(in the rows, 128 means zero)
A single turn carries every row of the set below to another of its rows. Some are shown first; where does it send the rows asked next?
Gikit: [159 159 145 136 108 118 115  73 130 138 130 118]
Pife: [150 129 107 128 117 114 143 117 136 105 110 177]
Kodut: [126 104 122 130 111 127 134 130 100 156 113 148]
Kod: [134 102 113 145 126 119 134 129 102 151 105 144]
lol: [156 132 111 100 146 126 121  82 130  98 136 143]
pok: [167 152 141 134 122 134 110  74 142 151 137 122]
folig: [162  91 155 143 113 143 107 105 133 145 141 131]
Kovod: [155 134 107 115 126 118 127 131 135 118 106 177]
tela: [157 137 117 103 135 123 122  88 116  89 119 128]
mobu: [137 101 130 128 132 114 134 130 105 165 117 148]
rosag: [116 106 125 143 122 121 142 125 107 157 114 146]
Munef: [130 142 152 138 138 123 149 121 144 156 124 105]
zop: [138 126 111 124 129 117 138 118 135 116 119 187]
bamu: [136 140 116 122 121 121 133 124 133 105 116 184]
kif: [145 112 139 127 107 149 120 147 164 126 127 137]
tize: [154 149 123 127 108 128  94  81 133 130 133 103]
pulim: [132  96 134 116 113 140 103 128 114 102 133 130]
lolab: [142 117 160 141 144 146 118 112 149  99 139 118]
Zogul: [119 145 142 160 121 128 128 116 142 145 120 100]
puv: [151 135 127 108 149 127 122  78 118  93 138 138]
Meze: [153 134 119 103 134 113 133  80 128  93 141 131]
lib: [131 142 131 143 143 126 130 130 142 162 119 100]
nuku: [152 107 114 126 129 115 134 121 143 123 126 184]
Zupi: [163 126 104  96 136 127 114  96 143  97 134 135]
Tebif: [160 154 126 125 119 132 105  71 140 142 133 112]
Zopo: [146 133 148 146 103 134  90 112 139 105 136 157]
Rurav: [133 135 137 133 134 143 144 125 144 160 116 100]
taban: [124 144 134 143 126 137 136 115 141 158 116  96]
Pora: [119  97 136 153 133 115 145 125 114 148 122 144]
mar: [157 155 136 127 120 114 107  79 139 151 147 115]

taban goes to lol
tize goes to nuku
Now these:
Pife goes to lib
kif goes to lolab
Gikit goes to Kovod
bamu goes to Rurav

A single turn carries every row of the set below to another of its rows. Some are shown first; where does it send the rows asked next?
vofa: [102 154 133 130 110 146 107 118 128 134 132 107 127 127 157]
Dab: [160 147 114 120 113 152 135 141 122 123 137 113 177 137 118]
regu: [140 124 119 140 176 155 152 121 145 155 113 121 130 148  99]
pib: [128 108 149 166 125 172 172 151 116 123 148 104 142 124 149]
gafo: [174 134 120 120 146 166 112 146 127 135 130 117 166 126 123]
sopaz: [146 144 130 151 107 136 122 147 127 104 117 125 178 128 118]
ropav: [133 103 152 166 138 175 165 150 116 127 146 102 137 121 151]
dases: [117 109 142 138 127 170 122 128 123 139 126 113 116  98  71]
sen: [121 112 133 122 125 172 130 125 118 147 137 106 121 106  69]
kurud: [112 144 128 121 124 157 101 120 129 144 136 104 126 125 161]
kis: [156 130 138 150 141 151  98 151 128 117 113 132 165 118 126]
Dumuk: [137 100 148 157 140 182 165 150 117 133 151  99 136 124 151]
Teked: [107 150 137 130 120 149  98 121 129 139 132 108 121 123 163]
lilo: [114 117 133 130 106 164 143 125 118 136 137 105 123 110  68]
sofuv: [134 106 145 155 129 179 172 148 114 131 151  97 138 128 149]
fedad: [108 115 141 144 110 160 131 127 120 128 127 116 119 103  70]
geram: [132 136 112 133 153 148 173 116 141 147 121 113 136 158  95]
pupav: [109 153 128 123 111 149 110 115 126 140 139 102 129 129 158]
Gade: [126 129 129 166 168 143 148 122 147 138 101 131 130 145 101]
nonol: [119 136 126 160 142 136 167 117 140 131 110 123 136 154  96]

geram goes to regu
vofa goes to pupav
lilo goes to sen
Now these:
Dab goes to gafo
sofuv goes to Dumuk

A single turn carries every row of the set below to another of its rows. Some are shown first; where does it send the rows asked next?
bof: [117 180 124 151 107 130 119 136 133 115 125 152 136 101  92 145]
fase: [121 139 142 135 126 110 131 164 127 162 145 148 135 139 117 142]
Dira: [ 94 132 137 140 110 135 110 121 143 146 127 127 142  60 116 120]
sumom: [128  99 121 143 134 116  96 132 118 114 150 112 147 131 158 134]
Lem: [162  93 110 126 117 100 124 121 111 150 118 109 141  97 125 117]
karo: [122 113 147 134 127 145 100 110 121 158  95 131 132 115 142 116]
vukuf: [110 126 139 123 129 118 159 110 110 116 124 119 150  72 118 131]
sog: [ 99 168 128 159 162 102 118 135 118 133 116 124 144  99 112 143]
roten: [128 122 103 133 129  95 109 130 125 130 135 139 125 154  87 142]
pog: [130 136  97 147 121 124 120 123 128 117 138 130 132 119 115  71]
Goso: [116 169 123 141  95 125 145 134 113 132 123 144 132 134 114 101]
zesu: [118 112  98 100 107 125 123 124 109 145 109 112 143  94 131 154]
tetom: [100 140 102 153  90 102 127 104 107 127 115 149 131 136 114 145]
Kef: [115 123 133 151 118  94  90 141 134 171 142 146 123  96 110 141]
feko: [143 114 127 132 137  98 128 137  84 102 152 117 143  97 132 132]
Keka: [164 129 131 144 123 145 113 167 121 130 101 135 127 120 122 147]
Bibi: [110 137 125 151  98 105 114 135 122 115 171 102 134 130 125 109]
zotar: [112 108  83 152 118 126 109  95 132 116 113 129 132 132 129 117]
Pazu: [ 93 129 129 122 129 121 128 131 147 131 125 104 133  94 163 144]
Rul: [112 115 148 140 127 153 150 127  94 142 107 125 141 113 135 124]
siku: [138 125 140 163 114 128  80 126 127 142  94 141 137  85 103 125]
dofov: [127 160 126 124 141 132  86  99 109 114 129 127 148 104 133 157]
nagon: [150 129 111 141 123 132 117 179 134 117 157 126 139 116 124 122]
loti: [138 132  95 140 116  84 116 139 114 117 106 141 131  78  93 141]
Noz: [131 145 148 171 145 141 116 124 110 115 133 132 146 119 113  93]
kepa: [110 133 112 140 112 140 145 154 115 111 136 114 133 152 110 143]
tenak: [123 134 121 133 115 112  94 123 161 130 124 110 123 154 134 117]
bafa: [156 122 139 144 129 115 130 121  99 107  85 132 145  93 107 140]
lovus: [109 134 117 131 119  81 111 138 142 128 127 128 136 128 146 170]
rir: [134 130 104 162 134 111 124 101 154  89 123 116 139  97 124 127]
Miga: [167 131 123 154 113 141 115 103 135 126 156 124 139  92 121 146]
Pim: [102 126 136 148 127 126 123  77 128 138 132 148 141 122 115 154]
gedi: [136 136 135 189 140 128 148 135 145 148 133 118 137  99 110 133]
Ziz: [125 137 107 143  92  94 116 134 130 118 139 122 133  58 116 117]
dod: [ 96 136 122 131 102 107 108 153  88 164 119 120 147  90 117 133]
Nin: [141 131 125 149 105 114 119 165 119 158  95 101 139  98 129 105]

Noz goes to bof
siku goes to Dira
Kef goes to Pazu
Now these:
tetom goes to zotar
dofov goes to Miga
Rul goes to loti
fase goes to lovus
dod goes to zesu
kepa goes to roten

